Here is a table of points, one per row:
c(0.16, 1.13, 0.15, 0.06, 1.76, -0.78, -1.39, 0.05, -0.35, 0.76, 0.00,
  -1.07, -2.15, -1.12, -2.12, 0.02, -0.75, -0.65, 1.47, -1.15, 0.30, 0.68,
  0.04, -0.19)
c(-0.78, 0.04, -0.77, 0.89, -0.68, 0.09, -2.02, -0.50, -1.20, 1.61, 1.32,
  -0.90, 1.28, 1.61, -1.69, -2.00, 0.07, -0.37, 0.70, -0.66, 0.94, 0.45,
  -0.09, -0.44)
c(0.87, 0.46, -0.03, -0.77, -0.23, -1.03, 2.24, -0.40, 0.25, -0.28, -1.75,
  -2.40, 0.39, 1.77, -1.82, 0.44, 0.14, -0.96, -0.38, 0.57, 1.30, 0.54,
  -0.11, -1.04)
c(-0.38, -0.66, 0.10, 1.30, 0.64, 0.83, 0.37, -0.61, -0.21, -0.35, -0.11,
  -1.45, 2.03, -0.38, 0.19, 0.98, -1.80, -1.34, -0.59, -0.88, 0.72, -0.27,
  -0.78, 0.44)
c(-1.04, 0.07, -0.31, 1.42, -2.03, 0.04, 0.61, -2.15, -0.42, 0.68, 0.33,
  -1.05, -0.18, 0.94, 0.52, -0.35, 1.07, 0.51, 1.24, -0.39, -0.24, 0.93,
  1.52, 0.91)
c(-0.57, -1.74, 0.83, -1.11, -0.35, -0.20, -0.30, 0.40, -0.02, -0.52, -1.06,
  -0.98, 0.21, 1.75, 0.25, 0.05, -3.02, -0.35, 0.83, 0.07, -0.01, 0.04,
  1.34, 2.35)
c(-0.44, -0.59, -2.23, 0.38, 0.53, -0.19, -1.90, 0.26, -1.20, 0.96, -0.56,
  -0.32, 0.28, 1.36, 0.83, -0.33, 0.67, -0.81, 1.02, 0.60, 0.38, -0.21,
  -1.01, -0.48)
c(0.04, 1.53, 0.60, -0.12, -0.03, 0.92, 0.51, 0.77, 2.62, 1.23, -0.47,
  -1.46, 0.38, 1.27, 1.22, -0.65, -0.33, 1.84, 0.45, 0.04, -0.62, -0.53,
  0.30, -1.09)
c(-0.36, 0.98, -0.11, 0.11, 0.93, 0.12, -0.70, -1.86, -1.13, -0.59, -0.66,
  -0.24, 2.14, -0.16, 0.35, 1.89, 0.41, -0.59, -0.70, 0.66, 0.58, 1.33,
  1.76, -1.03)
c(-0.66, 1.12, 2.27, -0.44, 0.53, -0.66, 0.44, 0.93, -0.53, -0.97, 1.39,
  -1.84, 0.87, -0.72, -0.36, -1.69, -0.38, -2.26, 0.58, 1.24, -1.54, 0.00,
  0.45, 1.05)
c(0.77, 0.28, 0.26, 0.50, -0.10, 0.84, -0.74, -1.05, 0.98, 0.36, -2.29,
  -0.39, -0.69, -0.54, 0.02, -0.97, 0.57, -2.04, 0.10, 0.10, 0.69, -1.75,
  -0.43, 0.03)
c(-2.15, 0.65, 0.48, -0.29, 1.69, 1.00, -1.82, -1.01, -1.32, 1.30, 0.99,
  -0.60, 0.68, 0.68, 1.76, -0.40, 0.94, -0.68, -0.51, -0.78, 0.72, -0.54,
  1.76, 0.10)
c(0.13, 0.33, 0.03, 0.35, -1.43, -0.70, -1.07, -0.13, 0.13, -0.53, 0.74,
  1.60, -0.21, 1.79, -1.13, 1.45, -0.14, -0.69, -0.17, 1.76, -1.56, 0.26,
  0.61, -2.66)
c(0.26, -0.22, 0.39, 2.27, -1.75, 0.21, -0.36, 0.11, -0.69, 0.66, 0.48,
  -0.59, -1.45, -0.39, -0.43, 1.46, -0.72, 0.45, -0.67, -1.03, 1.25, 1.39,
  -0.54, 0.55)
c(1.07, 0.93, 2.67, -1.82, 0.01, -0.23, 0.08, 0.13, -1.83, 1.60, -1.57,
  -0.33, 0.82, 0.28, -0.29, 1.05, 1.12, 0.53, 0.56, -0.43, -0.96, 1.56,
  -0.92, 1.03)
c(-1.87, -0.56, 0.39, 2.23, 0.65, -0.28, 0.41, 1.00, -0.99, -0.38, -0.63,
  -0.63, -0.58, 1.84, 0.45, -0.80, 1.20, -0.50, -1.47, -1.71, 1.51, 0.44,
  1.63, -0.24)
c(0.12, 0.39, 0.23, -0.54, 0.09, 1.90, -0.09, 0.66, 0.05, 0.55, 2.16,
  0.94, -0.90, -0.41, -0.21, 0.52, 0.26, -1.10, 0.40, 0.92, 1.05, 1.04,
  0.28, 1.50)
c(0.84, -0.06, -1.21, -1.49, -0.63, 1.08, 0.12, -1.06, 0.59, -0.83, 0.23,
  -1.33, -1.57, -0.84, -0.52, 0.62, -1.12, -0.21, 0.85, -0.80, -0.08, -0.29,
  2.49, -0.50)
c(-0.25, 1.43, -2.50, 1.68, 0.20, 0.12, 0.86, -0.04, -0.82, -0.52, -0.63,
  -0.44, -0.27, -0.70, 0.46, 0.86, 0.26, -0.12, 1.21, 1.57, -0.16, -0.46,
  0.22, 3.22)
c(-0.06, 0.30, -1.09, -0.36, -0.52, 1.59, 0.70, 1.66, -1.29, -1.23, 0.11,
  0.70, 0.80, 0.07, 1.37, -0.56, -0.39, -1.82, 0.52, -0.87, 0.68, 1.57,
  -0.03, -0.99)
c(-0.39, 0.11, 0.51, 0.42, -1.94, 0.03, -0.55, 1.61, -0.15, -1.31, -1.49,
  0.86, 0.65, -0.78, -0.79, -0.56, 1.74, 1.11, 0.16, -0.92, -0.76, -1.09,
  0.57, 0.53)
c(0.38, 1.45, -0.63, -0.07, 1.51, -0.94, -0.07, -0.14, -0.21, -2.30, 1.09,
  -0.36, -1.53, 0.49, -0.06, 0.24, 0.60, 0.38, 0.82, -1.89, -0.58, 0.80,
  0.93, -1.07)
c(-0.89, -0.79, 1.36, 1.31, 0.49, 1.03, -1.14, -0.50, 0.14, -0.94, -0.75,
  -0.75, -2.08, -1.19, -0.44, -0.63, 0.62, 0.68, -0.66, 1.99, -0.53, 1.51,
  -0.45, -1.07)
c(-1.46, -1.85, -2.24, -1.98, 0.48, -0.31, -0.27, -0.67, -1.02, 2.33, 0.44,
  -1.98, -0.19, 0.68, -0.20, -1.62, 1.67, -0.34, -1.64, -0.44, -0.82, 1.81,
  1.35, -0.29)
c(-2.62, -1.00, 0.77, 0.19, -0.36, -0.86, 1.12, -0.79, 0.96, -0.51, 1.08,
  0.60, 0.64, -0.34, 0.74, 0.02, -1.03, -0.01, 0.36, -0.15, 0.81, 0.90,
  -0.43, 0.26)
c(-1.37, 1.29, 0.19, 0.43, 1.00, -0.81, 1.88, 0.12, -0.87, 0.19, 0.17,
  -0.73, -2.05, 1.11, -0.05, -0.23, 0.26, -0.57, 0.12, 0.01, -1.71, -1.89,
  -1.52, -0.86)
c(1.01, -0.84, 0.48, -0.62, 1.02, -0.11, -0.04, -1.50, 1.69, -0.09, 1.19,
  1.71, 0.17, 0.90, -1.45, 0.21, 1.36, -1.13, -1.25, -0.91, -0.48, -1.39,
  -0.11, 1.45)
c(-0.26, -1.63, -0.21, 0.64, 0.89, -0.28, -1.25, 0.84, -1.04, 0.34, 0.67,
  -1.89, 1.03, -0.14, -0.53, 0.63, -0.42, 1.88, -0.56, 0.07, -0.89, -0.26,
  0.95, -0.23)
c(1.13, -0.27, -0.95, 0.84, 0.43, -0.51, 1.00, -0.03, 0.72, 1.99, -0.11,
  2.12, 0.29, -0.47, 0.81, -0.48, -1.98, 0.26, 0.26, 0.29, -0.43, 0.49,
  1.13, 0.32)
c(-1.77, -0.29, -0.29, -1.22, 0.44, 1.15, -0.59, -1.03, 0.69, -0.77, -0.65,
  0.12, -0.25, -1.51, -0.90, -0.09, 0.36, 0.79, -0.22, 0.07, -0.29, -0.76,
  -0.25, -1.03)
c(-0.61, 0.30, -0.87, 0.52, -0.18, -0.93, -0.19, -0.46, -1.65, -0.43, -0.78,
  0.74, -0.15, -0.28, -1.10, -2.60, -0.88, -0.04, -1.69, 0.10, -0.36, 0.74,
  1.63, 1.00)
c(-0.44, -0.82, 0.30, 2.26, 1.31, 1.18, 1.41, -1.43, -1.43, -0.15, -0.40,
  0.21, 0.42, 1.08, -0.09, 0.38, 0.52, 0.13, 1.44, -0.28, -1.06, 0.97,
  1.47, 0.22)
c(-0.89, 1.32, 1.00, -1.18, -0.81, 1.33, 1.06, 0.03, -1.61, 0.68, -0.79,
  0.34, -0.59, -0.01, -1.18, 0.01, -0.28, -0.35, 0.75, 0.87, 1.38, -1.04,
  1.61, -0.52)
There is one direction along which these points spread out most. Take the direction at right angles to it along which they spread out most. Go by this last direction. How many in every 100 of the points above lie lower along it than each point below? Round to a whole number. More than half of the points above lie lower than the first one.
c(-0.41, 0.26, 0.37, 1.24, -0.69, -1.22, 0.87, -1.43, 0.67, 1.41, -0.19,
  -0.19, -0.20, -2.28, -0.20, -1.24, 0.60, -1.67, 0.94, -1.22, -0.23, 0.58,
  -0.32, -1.96) 76
c(-0.54, 1.48, 0.82, -0.12, 0.51, -0.51, -0.72, -1.19, -1.37, 0.42, -1.21,
  0.79, -0.35, 1.25, 0.46, -1.02, -2.38, 1.71, 0.80, -1.22, 0.24, 0.36,
  -0.09, 0.04) 33
c(-0.24, -0.25, 0.25, -1.22, -1.65, 0.25, -0.28, -2.07, -2.36, -1.60, 0.64,
  -0.83, 0.69, -0.65, 1.53, -0.44, -0.18, 0.75, 0.70, -0.22, 0.47, -0.90,
  -1.04, 0.12) 30
c(0.32, 0.71, 0.91, 0.77, -1.26, 1.68, 1.43, -0.13, -1.51, 0.34, 0.59,
  -0.69, -0.03, -0.20, -1.96, -1.11, -0.54, -0.64, 0.20, -1.21, -1.80, -0.39,
  0.05, -0.94) 70
c(-0.81, -0.86, -1.02, -1.13, -0.17, 0.64, 1.21, 0.61, -0.51, 0.29, -0.41,
  0.39, -0.33, -1.32, 0.69, 0.78, 0.24, 0.12, 0.55, -1.16, -1.24, 1.68,
  -0.86, 0.31) 30
c(1.92, -0.68, -0.55, 0.94, 0.28, 0.01, 0.20, 0.25, -1.34, -0.06, 1.81,
  -0.37, 0.17, 0.08, 1.21, -1.07, 0.15, 1.78, 0.80, 0.32, 0.86, -1.24,
  0.15, -0.88) 36
c(0.23, -0.75, 1.51, -0.22, -0.84, -2.14, -0.70, 0.18, 0.82, 0.29, -0.01,
  -0.43, -1.19, -0.42, 1.27, 0.39, 1.85, -1.56, 1.87, -0.45, -0.14, 0.08,
  1.41, -0.36) 73
c(-0.72, 1.91, -0.83, 0.36, -1.36, -0.55, -1.51, 0.08, -0.31, 1.06, 0.03,
  -1.55, -0.02, -0.64, 1.76, 1.36, -0.24, -1.10, -2.65, -0.74, -1.07, -0.26,
  1.28, 0.60) 36
c(-0.81, -0.14, -0.14, -0.94, 0.30, -2.13, 1.36, 0.36, -1.05, 0.47, 0.79,
  0.70, -0.25, -1.96, -1.25, 1.02, 0.05, 0.50, -0.52, 0.47, 1.35, -0.94,
  0.41, -0.45) 58
c(-0.17, 2.67, -0.78, -1.28, 0.03, -0.24, 0.29, -0.41, 1.66, -0.68, 0.66,
  0.04, 0.15, 0.29, -0.40, -1.23, 1.12, 1.06, -0.30, 0.36, 0.61, 2.17,
  -0.50, 1.09) 70
c(2.99, 0.24, 0.77, 0.73, 1.23, -0.31, 0.31, -0.26, -1.16, -0.37, -0.48,
  -0.18, 0.15, -1.34, 0.94, -1.44, 0.47, 0.10, -0.97, 0.07, 0.09, 0.55,
  1.17, -1.08) 61
c(1.37, -0.13, 0.00, -0.89, -1.16, -0.02, 0.40, -1.29, -1.10, -0.40, 0.23,
  0.27, -2.05, 1.13, 2.11, -0.67, -1.09, -0.65, -1.10, 0.57, 0.46, 0.41,
  -0.78, 0.70) 30
